Each path below is one point turned by a fixed rotation once a step. After each direction that follows a path, write how fast that rotation turns it, in degrees each step (0 if it stays still).
Each turn is a multiple of 5 degrees from 10 to 175, or 0.
Each row of a path follows its step; steps can be skipped.
path 1
step 0: [ 23  10   4 -11 -10 -30  -5  -3  27  -7  10 -11  -7   0 -14  19  39  17
  35 -14   2  -7 -26  52 -19 -11  16  -8 -11   3  34 -14  49 -16   9 -43
  -9  -2  19  10  12  11   7  -2  -8  -6  25 -10 -12  20 -24  28  16  11
 -34  20  12  10 -22]
step 4: [ 37   8   5   1   1   3 -31  -6   0  -2  -6 -26  -2 -22   3   3   1  17
  22  16 -16   2 -20  19 -41   0  10 -18  32  14  -2   1  38  -5   0 -15
  49  42  36  -2 -27 -15  57 -11   1 -22 -14   5 -16  11   9  14  14 -21
 -27   6  -2  -7   3]
step 5: [ -4  23  -8  18   9  35 -10 -11  11  -7 -19 -44  -1  -8 -19 -12 -24  -4
  -2 -17 -57 -30 -45  13   6  15  21 -27  22   6 -10 -31 -12  -3  10   2
  15   3 -20  44 -22  24  10  -7  10 -17  -9 -31   0  14   4  -6  16  -8
 -16  -5 -10  22  19]
step 6: [-27  17 -29 -17  -7 -30  -9  11  -5 -16 -19  31   6 -13 -13  -8   6 -19
   3 -18 -31 -15 -60  33   0  26   3  -8 -32   7  -9 -11 -11   6  22 -19
 -32   3  11  20  -2 -13 -10 -37  25  24  12 -17  12  14 -30  16  10  -5
 -19 -11   4   3  34]
step 7: [ 17  -6  -9  23  -5 -19 -25 -11  -1  16 -12  15  14 -25  10 -16  16   6
  30  -8 -24   8  -3  15 -26 -16 -19 -11 -30   2  12  25  28   6   7 -15
  21  42  20   0  12 -13  48 -59   3  31 -10  14   0  -8 -21  29  21  -5
 -29   6  -3 -22   7]
step 8: [ -5   7  11  62  -3  26 -31 -31  26  15   2 -33  -9 -12 -19 -14  12   6
   7  16 -30 -17 -14  18 -15 -25   0 -17   9  -7  25  -4  24  11  18 -10
  29  10 -32  16   1  27  29  -3  -8   7 -20 -36  -4  26  -9 -14  -5  16
 -41  -6  -5   8 -19]
step 9: [-27  -6 -16   3  17 -34 -33  15  11  -4  -3 -11   3   5 -36  13  13 -23
  -9  12 -18 -20 -48  51 -34  26   5 -16 -18   6   4 -22  13   6  16 -22
 -19 -35 -19  10   4  -8 -17   4   3 -36  -4 -22   3  33 -14  -9  -2   1
 -28 -26 -14   4   3]
step 10: [ 10 -19 -12  -1  26 -35 -24   9 -17   1   6  -8  24  12   3 -14  11   5
  13 -36 -30   9   1  18 -22  29   9  -1 -48 -12   7  -8  39 -13 -15   0
 -21   9   7  17   9 -20  26 -58   8 -30   5  11 -28  -6   1  12  31 -13
 -12 -13  11 -23  23]
step 12: [-14  24  11   0  -5 -27 -22   7  15   8 -34 -34 -21   8 -21  28   3  -8
  15  24 -35 -11 -26  39 -17  -9  32  -9  18  21 -21  -8  25  10  31 -50
 -15 -21   3  -5 -17   4   1   9  -6  -3  13  -4  19   8   0  14 -19   3
 -48  17   8   8 -21]
Directions:
[  1   4   0  -4   0   2   9   2  10  -2 -12  -3  10   5   1   0   2  -4
   4   7   8   5   0   7  -1   1   0  -1   7  -4   0   1  10   3   6  -4
  11  -3  -3   6  -4   4  -7  -1  -5 -10  -9  -1  -1   2   1  -5   4   4
   2  -2  -1   8   2] => 90
[  0 -10  -4   9   0  -1   2   2   3  -1  -3   2   7  -4 -14  -3   0   5
   4  -2  -3  -3   2  -3 -10  -2  -7  -1 -13  -9   5   5  -2   5  -2   2
  -2  -1   0   0   6  -1  -7   0   2  -3  -6  -6   0   4  -8  -2   1  10
   2   1  -2  -2 -11] => 35
[  2  -7   7 -10   2  -3   1   3   1   6   0  -4   1  -6  -7   3   5  -7
   4   0   8   2   2  -3  -6  -1   1   0   0 -11  -2   0  -6  -8  -2  -8
  -8   8   2  -4 -12  -1   4  -3  -4  -1   2   4   8  -2  -5  -6   2   3
  -8  -4  -6  -3   9] => 120
[ -1   1  -9  -1   3  -8 -12  -4  -8  -2  -9   5   1  -3  -2   1  -5  -4
   0  11   2  -1   0   1  -6  -5  -5   2   0   8 -13   6   0   4  -2  -5
   0   0   4  -4   2  -6  -1   8   0  -9  -8   4   4  -5   1   1   0  -5
   1   5  -8  -5   2] => 135
[ -3   4   5   4  -7  -6   7  -3 -12   3  -5   3   9  -1   2  -4   2   1
   1  -5   2   3   2  -6   2   8  -3   7   1   7  -3   5   7   3  -4   3
  -9   7  -4   8   3  -2  -9 -12  -3   5   0   3   0   4  -4  -9  -1  -7
  -3   1  -3  -2   4] => 90
[  2   3  -1 -10   5   2   3  -8  -2  -2   3  -1   5   0  -3  -1   1  -4
  -7   0  -1   2  -7  -2  -2  -1  -9  -7  -8   1  -1  -5   8  -5  -6   5
  -9  -5  -7  11 -10   0   3   2   8   0  -3  -1   8   1   2   2   8  -5
  11   0   6  -3  -3] => 85
